In the rows, 128 means zero.
The rows of Y fall into 3 groups, which share some directions, and each row is roughly a mix of its group's hidden directions.
Y, 99 rows:
[[126 110 127  98 157 139  87 100 116 172]
 [117 132 124  91 156 177 125 129 172 133]
 [106 149  77 122 131 128 160 129 159 162]
 [130 120  77 102 119 117 156 107 168 146]
 [120 157 113 125 133 120 199 137 140 139]
 [123  75 105 170 135 155 142 111 130 112]
 [111 156 160 120 112 141  65 123 135 122]
 [128 162 168 107 175 139 147 133 146 149]
 [161  79 132 110 111 101 150  96 137 114]
 [160  89 108 136 113 119 105 176 107 121]
 [182 137 103 154 128 120 171 141 146 121]
 [133  99 122 166 106  77 155 118 139 109]
 [158 116 126 149 122  95  72 111 110 111]
 [137 106 116 194 160 130 147 132 140 123]
 [150 103 150 118 101 110 144  95 179 119]
 [117 148 151 108 130 187 155 121 134  97]
 [149 195 126 113 121 122 156 137 149 141]
 [124  86 114 146 139 122 143  85  93 158]
 [117 192 152 114 123 137 100 133 107 146]
 [128 102 102 159 112 108  81 121  92 139]
 [ 82 149 151  98 122 157 104 162 129 118]
 [195  93 102 131 139 121 132 125 115 129]
 [147 125  95  87 122 139 122  98 177 120]
 [133 123 165 176 156 130 131 115  87 145]
 [128 109  77  78 107 126 104 132 139 130]
 [121 112 123 112 127 135 105 139  56 116]
 [140 128 181 146 109 146  94 108  97 113]
 [136 101 136 149 155  65 115 147 140 120]
 [170 166 103  94 122 128 145 110 116 159]
 [102 170 115 118 157 150 150 168 141 149]
 [104 179 104  98 131 109 131 162 126 150]
 [131 115 101 175 175 151 152 142 118 126]
 [ 98 172 106 115 131 118 157 148 146 168]
 [137 139 110 104  76 175 136 138 113 113]
 [127  69 116 154 116 149 125 106 152 101]
 [112 124 104 142 186 133 154 126 131 168]
 [116 176 117 108 152 136 103 149  83 132]
 [125  92 122 129 113 186 101 113 104 115]
 [157 112 140 113 131 119  66 158 116 143]
 [125 160 128 106 178 118 102 150 125 165]
 [118 142 148 127 111 150 163  94  82 102]
 [134 115 136  73 103 103  98 138 152 105]
 [126 110 157  81  93 147 147  97 107 122]
 [105 116  87 156 124 120  89 140  85 130]
 [120  98 101 178 162 138 143 154 144 117]
 [132 112  64 105 116 124 120 165 113 122]
 [155  91 107 140 113  84 134 150  93 138]
 [138 172 110 164 114 162 160 135 153 121]
 [116 158 159 122 125 149 113 131  65 135]
 [147  87  99  91 113 118 127 106 163 109]
 [102  75 140 139 159  98 102 145 121 119]
 [145 110 118  84 130 141 172 154 163 119]
 [159 108 179 132 134 158 152 142 102 113]
 [143 136 141  98  87  69 141 123 128 121]
 [138 111 107 139 103 119  89 162 175 116]
 [130 118 156 122  83 133  90  88 103 118]
 [ 70  88 142 147 119 133 103 125 119 110]
 [ 96 137 125  81 127 168 125 114  98 153]
 [165 140  81 143 155 129  97  99 113 128]
 [ 95 180 127 153 164 141 140 123 103 132]
 [146 131 153 129 118  94 180 123  87 124]
 [116 114 116 118 155 136 187 171 129 124]
 [160 153 128 100 129 119  85 176 132 121]
 [128 149 160 136  90 141  95  79 136 124]
 [156 147 149 109 117  90 107 159  86 127]
 [107 130  99  97 142 137 184 140 109 151]
 [128 129 123  94  92 147 172 124 143  87]
 [135 160 125  80 123 160  89 143 112 144]
 [103 110 124 161 154 133 137 183 153 114]
 [127 126  96 140 151  81 109 137 100 168]
 [129 128 115 109 135 204 133 136 111 133]
 [138 120 163 136 147 103 154 170 158  98]
 [150 140 125  88 124 115 100 186 126 117]
 [ 70 123 155 116 137 122  79 129 122 130]
 [ 77 112 109 151 141 161  97 112 112 139]
 [142 129 107  88  96 121 129  74 119 144]
 [143 103 136 139  89  97 172 120 155 108]
 [172 118 147 116 133 112  80 122 137  90]
 [ 82  78 120 149 130 147 155 132 117 112]
 [108 100 112 128 124  67 132 101 109 147]
 [144 147 116 164 160 125 157 130 179 141]
 [138 100 128 121  75 133 154 116 155  91]
 [182 133 150  87 110 137  96 139 124 116]
 [127  86  91  94 134 105 161 155 134 122]
 [130 171 167  78 132 138 135 143 108 135]
 [145 110 122 168 110 134 118  66 113 132]
 [166  94 131  94 107 142 127 167 109 107]
 [126 127 166 135 145 128 185  88 123 139]
 [140 104  85 139  97  90 122 147  93 125]
 [ 92 161 117 175 157 150 151 121 121 124]
 [135 110 111 177 166 160 159 125 115 127]
 [118 123 100 181 126  79 118 123 130 148]
 [136 142 152 114 154 159 162 133  74 134]
 [132 133 140 120 128 107 173 133 189 139]
 [103 131 150 168 123  95 100 173 137 122]
 [131 101 112 134  72 102 141 108 157 106]
 [131 135  77 121 153 104  95 138 107 163]
 [ 96  81 157 108 129  85 128 117 114 124]
 [132 117  95 103 138 144 176 118 173 136]]

Here is one row of each group, with its name. Which group are the others in?
[108 109 112 142 136 168 131  91  79 129] | K
[148 121 131 123  90 188 144 106 119 112] | L
[154 116 165 110 109  97  99 118  87 112] | V

[142  84 113 129  87 144 126 121  87 102] | K
[132 102 171 141 104 147 109 101  89 108] | V
[137 142 142  83 115 166 133 145  94  95] | K
[111 127 155 133 161 157 157  86 156 148] | K
[126  75 111 148 112 126 126 114 176 107] | V
[152 100 152 123  94 134 126  70 127 115] | V
[ 82  97 159 114 127  85 132 107 120 131] | L
[147 150 127 186 154 104 120 115 159 133] | L
[161 114 142  97  93 171 148 110 114 113] | L
[130 116  76 134 133 149 181 139 112 138] | L
[102 154  95 185 131 139 139 146 150 124] | L
